How far apart are the two rows of each pair, measured in a hidden way? 0 means very close, and 30 very far. Two or three weighted sums of its numbers give each row a place; it is the straight-line distance between the places.
[-0.29  0.71  1.44  0.2  -0.14 -0.47  1.38 -0.38  1.08 -0.75]
[ 0.01  0.05  0.09 -1.01  0.51 -0.34  0.23  0.76 -0.72  0.19] >> 5
[-0.9   0.64 -0.3  -0.27 -0.39  0.37 -0.17  0.58  0.63  0.92]
[ 0.81 -0.25  0.5  -1.32  0.22 -1.3  -0.7   0.04 -1.    0.86] >> 15
[-0.34  0.79 -1.75  0.14 -1.27 -0.06 -0.72  0.5  -0.54  0.9 ]
[ 2.72 -0.87  0.68 -0.06  0.43  1.55 -0.28 -1.03 -2.47 -0.44] >> 10
[ 0.45 -0.54 -0.53 -0.04 -1.18 -0.32 -0.59  1.26 -0.67  0.79]
[-1.34  0.02  0.34 -0.25  0.57  0.98  0.21  0.17  0.65 -0.88] >> 8
[-1.87  1.11 -0.26 -0.11 -0.18  0.74  0.03  0.25  1.66  0.71]
[ 0.23 -0.55  1.58  0.13 -0.41  0.28 -0.32  0.22 -0.08  0.82] >> 9
[ 0.65 -0.19  0.53 -0.57  0.45  0.68  0.94  0.36 -0.3  -0.58]
[ 0.81 -0.96 -2.17  2.33  0.82  2.51  0.09  0.04 -1.6  -2.54] >> 22
[-0.49  0.79 -0.22 -1.54 -1.56 -2.09  0.16 -0.27  2.09 -0.63]
[ 0.5  -0.27  0.31  0.59  1.5   1.91  1.01 -0.55 -1.04 -3.11] >> 15
[-0.76  1.57 -0.12 -0.78 -1.34  0.17 -0.83  0.86  0.65  0.21]
[-1.07 -0.06 -0.61 -0.77  0.01  0.24 -0.66 -0.95  1.3   0.07] >> 5
[-0.64  0.67 -0.14 -0.09  0.01 -0.15 -0.22  0.02  0.43 -0.35]
[ 0.98  0.02  0.82 -1.36  0.24 -1.57  0.54 -0.36  0.6   0.87] >> 15
[ 1.65 -1.5  -0.93  1.7   2.87  2.03  0.16 -0.66 -2.34 -1.81]
[-1.59  0.58  1.13 -0.76  0.32 -0.06 -0.25  0.21  0.79 -0.56] >> 16
[ 0.83 -1.18 -1.19  0.56  2.77 -0.09  0.28 -0.04 -1.79  1.02]
[-1.   -0.15  0.15 -1.02  0.53 -0.45 -0.04  0.37 -0.05 -1.92] >> 29
[ 1.13  0.12  1.    0.    0.66 -0.77 -0.34  0.32 -0.79  0.8 ]
[ 1.23  1.19  1.48 -1.67 -2.14  1.08 -0.13  0.62 -1.26 -2.66] >> 25
[-0.47  1.32  1.39 -1.79 -0.69 -0.86  0.69 -0.97  2.05 -0.13]
[ 1.2  -1.38  0.18  0.12  0.35  0.53 -0.77  0.47 -1.12  0.16] >> 12
[-0.74  0.91 -0.57  0.24 -1.32  1.17 -1.64  0.67 -1.06  0.08]
[ 1.59 -0.37  0.71  0.25  0.66 -0.36  0.22 -0.53 -0.94  0.91] >> 17
[ 1.03  0.42 -0.04 -1.22 -0.41 -1.8   0.11  0.07 -0.01 -0.15]
[-1.25  2.06  1.11 -0.51 -1.09 -0.03  0.27 -1.5   1.6   0.15] >> 7
[-0.29  1.55  0.59 -0.29  0.99  0.07  1.37 -0.78  0.65 -1.04]
[-0.22  0.24 -0.02 -0.43 -0.26 -0.04 -0.93  0.61 -0.53  0.54] >> 6
[-1.16 -0.56 -1.45  0.52  0.35 -0.62 -0.72 -2.97 -0.25 -1.2 ]
[ 0.77 -0.1   0.53 -0.71 -0.6  -0.95  0.02  0.24  0.14  0.52] >> 26
[-0.76  0.68  0.7   0.22 -0.5   1.59  0.03  0.77 -0.16 -0.57]
[-0.64  0.73 -0.52 -0.11 -0.96  0.29 -0.4   0.26 -0.96  0.99] >> 3
[-1.05  2.    0.44  0.09 -0.86  1.73 -0.03 -0.13 -0.06 -0.32]
[ 0.27  0.6   2.59 -1.79 -0.7  -0.09  1.15  0.2   1.04 -0.84] >> 12
[-1.43 -0.42 -0.39  0.56  0.8   2.09 -0.07 -0.73 -0.5  -0.34]
[ 0.83 -0.61 -0.19  0.8  -0.71  2.13 -0.06 -0.34 -1.75 -1.57] >> 6
[-0.67 -0.46 -1.32  0.6  -0.84 -0.61 -1.41  1.02  0.14  0.6 ]
[-0.78  0.29 -0.3   0.85  0.34  1.62 -0.79 -0.06 -0.98 -0.53] >> 4
[ 0.73 -0.81  0.2  -0.72  0.4   0.18  0.23  0.22 -1.54 -0.28]
[-0.39 -0.48 -0.2  -0.6   0.05  0.18  0.32  0.34 -0.91  1.31] >> 8
[ 0.09 -0.42 -1.32  1.16 -1.48 -0.96  0.82  0.59  1.14  1.53]
[-0.5  -0.36 -1.33  0.22  0.37 -0.02 -0.26  0.29  0.62 -1.18] >> 17
[ 1.36 -0.71  0.47 -0.37 -0.24 -0.74  0.62  0.02  0.05  0.37]
[-2.17 -0.06  1.68 -1.73 -0.94 -0.22 -0.78 -1.15  2.53  0.08] >> 11
[ 1.15 -0.99 -1.    0.71 -0.39 -0.46  0.75 -0.56 -0.81 -0.21]
[-0.96  1.17  1.19 -0.16 -0.98 -0.23  0.87 -0.64  1.27 -1.77] >> 14
[-0.81  0.68  0.3  -0.37  0.67 -0.32  0.04 -0.03  0.45 -0.4 ]
[ 0.8   0.06 -0.41 -0.43 -0.25 -0.41 -0.71 -0.87 -0.39 -0.6 ] >> 2
[-0.63  0.5   0.03  0.43  1.92 -1.38  1.94 -0.95  1.21  0.34]
[-0.06  0.63 -0.94 -0.07 -0.27 -1.18 -0.04  0.44  0.51  1.81] >> 6
[-0.86 -0.31  0.87  0.23  1.38 -1.77  1.   -1.77  0.18 -0.05]
[-0.43  0.16 -0.14 -0.43 -0.59  0.22 -1.09  0.56 -0.99  0.77] >> 8
[-0.07 -0.21  0.27  0.59 -0.36  0.09 -0.43  0.44 -0.25  1.41]
[ 0.    1.19 -0.23  0.13 -0.88 -0.88 -0.78  0.29 -0.15  0.74] >> 12
[ 0.13 -0.88 -0.44  0.83 -1.11  0.73 -1.92  0.38  0.39  0.42]
[ 0.69 -0.41  0.7  -0.58 -1.46 -0.06 -0.12  0.89  0.38  0.25] >> 5
[-0.04 -0.39  0.31  0.44 -0.64 -0.67 -0.34  0.15  0.22  1.06]
[ 1.55 -1.71  0.35  0.98 -0.03 -0.61  1.08 -0.49  0.21  1.09] >> 10
[ 0.62 -0.34 -0.17 -0.47 -1.07 -0.08 -0.14  0.7   0.   -0.67]
[-0.58  0.73 -0.1  -1.21 -0.55  0.36 -0.4   0.92  0.04 -0.27] >> 2
[-0.65  0.77 -0.78  0.49 -1.34  0.06 -0.71  0.71  0.95  0.68]
[-0.75 -0.65 -1.87  0.33  0.37 -0.84 -0.96  0.44 -0.76 -0.5 ] >> 14
[-1.19 -0.03  1.44 -0.22  0.15 -1.61 -0.51 -1.39  0.75  0.49]
[-0.49  0.74 -0.28 -1.01  0.19 -0.33 -0.02  0.2  -0.12  0.51] >> 8
[ 0.87 -0.24  0.33 -0.08 -0.32  0.29  0.59  0.79 -0.31  1.08]
[ 0.19 -0.36 -0.42  0.57 -0.68  1.12 -1.44  1.09 -0.93 -0.13] >> 12
[ 0.72 -0.2   0.53 -1.17  0.35  0.14 -0.02  0.2  -1.1   0.66]
[-0.03 -1.21 -1.84  2.34  1.02  0.63 -0.43 -1.29  0.35 -0.92] >> 22
[-0.42 -0.18  1.71 -0.76  1.14  0.1   0.45 -0.75 -1.18  1.19]
[ 0.39 -0.13  0.09 -1.37  0.39 -0.71  0.39  0.38 -0.05  0.47] >> 5
[-0.21  0.87  0.57 -0.93  0.44 -1.25 -0.2  -0.64  0.21  1.59]
[ 0.93 -0.62 -0.35  0.97  0.15  1.37 -0.18  0.17 -0.65 -0.98] >> 19
[-0.72  0.39 -0.99  0.21 -0.91 -1.12  0.68  0.75  0.09  1.43]
[ 1.83  0.42  1.08 -1.48 -0.83 -0.32 -0.47 -0.61 -1.01  0.5 ] >> 16
[-1.2   0.23  1.13 -0.7  -1.04 -0.12 -1.24  0.37  0.67  0.64]
[ 0.14  1.74  0.78 -0.21  1.27  0.11  1.68 -1.55  0.43 -1.43] >> 6
[-2.35  0.16  0.48 -0.25  0.55  1.68  1.   -0.75  0.34  0.44]
[-1.04  1.1  -0.18  0.09  0.14  0.2   0.44  0.2   0.31  1.07] >> 9
[-0.53  0.13 -0.8   0.55 -0.94 -0.51  0.4   0.77  0.94  1.48]
[-0.61  0.99 -1.42  0.39 -0.58 -0.42 -0.58  0.55  0.86  0.4 ] >> 9
[ 0.05 -0.44  0.95  0.02  0.61 -0.41 -0.65 -1.28 -0.44  0.78]
[-0.4  -0.99  1.54  1.39  1.14  0.03  1.26 -1.37  0.57 -1.55] >> 15
[ 2.59 -3.42 -1.18  3.15  3.86 -0.27  1.45 -1.82 -1.22  1.01]
[-0.98  0.32  1.02  0.08 -0.41  0.23 -0.54  1.14  0.21  0.27] >> 24
[-1.58  1.44  1.47 -0.03  1.05 -0.65 -0.21 -0.02  0.73 -0.62]
[-1.34 -0.64  0.86  0.11 -0.69  0.   -2.54 -2.47  1.27 -1.06] >> 9
[-0.36 -0.04 -0.05 -0.77 -1.42 -0.5  -1.37  1.79  0.26 -0.45]
[ 1.41  0.58  0.46  0.65 -0.32  0.37  0.96  0.05  0.49 -1.53] >> 8
[ 0.41 -0.55  0.2  -1.07  0.12 -1.05 -0.02  0.27 -0.24  1.17]
[ 0.44 -1.09 -1.37  1.12 -0.31  0.6  -0.97  0.58 -0.38 -0.6 ] >> 16
[ 1.5  -0.42  0.2  -0.76 -0.33 -0.83  0.6  -0.63 -0.48  0.53]
[ 0.73  1.48  2.28 -2.13 -3.08  0.27 -1.28 -0.05  0.44 -0.47] >> 14
[-1.52  0.95  1.07 -1.12 -0.3   1.    1.22 -0.62  1.59 -0.26]
[-0.57  1.6   1.08 -0.88 -1.38  1.72 -0.31  1.45 -0.04  0.64] >> 9
[ 0.33  1.51  0.33 -0.04  0.02  0.24  0.3  -0.92 -0.67 -1.37]
[-1.09 -1.18 -1.87  0.88  1.46 -0.14 -0.9  -0.55 -1.83  0.64] >> 11
[ 1.76 -1.72 -0.39  1.95  0.46 -0.76  2.02 -1.3   1.02 -0.77]
[ 0.09 -0.46  0.37 -1.45 -0.13 -1.1  -1.28 -0.19  0.28  1.04] >> 21
[ 0.92  0.87  0.85  0.22  1.33 -0.92  0.3  -1.43 -0.18 -0.45]
[-1.98  0.95  0.6   0.33  0.37  1.07  0.97  0.32  1.81 -0.46] >> 17
[-0.67  0.56  0.56 -0.9  -0.6   0.56 -0.69  0.76 -0.72  0.63]
[ 0.4  -0.91  1.17  1.57 -1.41 -0.33  2.38 -0.93  2.69 -1.45] >> 16
[ 1.14 -2.22 -0.94  1.96  2.36  1.33  1.15 -0.48  0.42 -1.7 ]
[-0.16 -0.86  1.08  1.34 -2.31 -1.18  1.34  1.02  2.7   0.42] >> 9
[ 0.47 -0.23  0.38  0.09 -0.06  2.53  0.01  0.96 -1.78 -0.86]
[ 0.42 -0.14 -0.11 -0.89 -0.07  0.05 -0.15  0.75 -1.42  0.8 ] >> 10
[ 1.96 -2.31  1.33  0.96  1.57  0.48  3.07  0.11  1.11 -1.2 ]
[-1.15  0.62  1.46 -0.25 -0.1  -0.57  1.23  0.06  2.36 -1.26] >> 21
[ 0.37 -1.23 -0.25  2.3   0.56 -0.07  1.42 -1.11  1.25 -1.17]
[ 0.71 -1.85 -0.79 -0.28 -0.07 -1.32 -0.56 -1.52 -1.07 -0.31] >> 15
[-0.51 -0.13  0.85  0.64  2.19 -0.23  1.31 -0.85  1.12 -0.42]
[-0.53  1.06 -0.24  0.36  0.91 -0.84  1.05 -1.26  0.09  0.53] >> 3
[-0.29 -0.48  0.79  0.93 -1.07 -0.14  0.53  0.69  2.53 -0.44]
[-0.46  0.28  0.28 -0.39 -0.69 -0.24 -0.27  0.51 -0.32  0.59] >> 7
[ 1.33 -2.16 -0.36  1.51  1.66  0.92  1.18 -0.03  0.48 -0.86]
[ 0.79  0.23  0.71  0.55  0.72 -0.45  0.48 -0.67 -0.35  0.85] >> 16
[ 0.96 -0.92 -0.39  0.16 -0.56  1.14  0.02  0.71 -0.42 -0.23]
[ 0.47  0.79 -0.01  0.29  0.66 -0.75  0.37 -1.57 -1.04  0.41] >> 12
[-0.12 -0.35 -0.76  0.91  0.66  1.35 -0.93  0.93 -0.71  0.1 ]
[ 1.44 -0.18 -0.52 -0.23 -0.71 -0.01  0.56 -0.19 -0.36  0.16] >> 4
[-0.59 -0.07 -0.74 -0.61 -0.52 -0.74 -1.24  1.25 -0.24  0.86]
[-0.07  0.24  0.12  1.16 -0.88 -1.32  0.78 -1.18  1.8  -0.48] >> 8
[ 0.69  1.02 -1.16  0.04 -1.4   1.3  -0.63 -0.08 -1.11 -0.6 ]
[-0.51  0.47  0.1  -1.09 -1.11 -0.18 -0.9  -0.69  0.94 -0.8 ] >> 10
[-1.46  1.96  0.88 -0.42  0.43 -0.18  0.09 -0.03  0.48 -0.03]
[-0.49  0.33 -0.6  -0.79 -0.87  0.04 -0.14  0.06  0.74  1.24] >> 12
[-1.34  1.19  0.26  0.58 -0.21  0.2  -0.39 -0.52  1.24 -0.46]
[-1.53  0.53  0.16  1.04  1.58  0.15 -0.06 -0.53  0.57 -0.38] >> 3
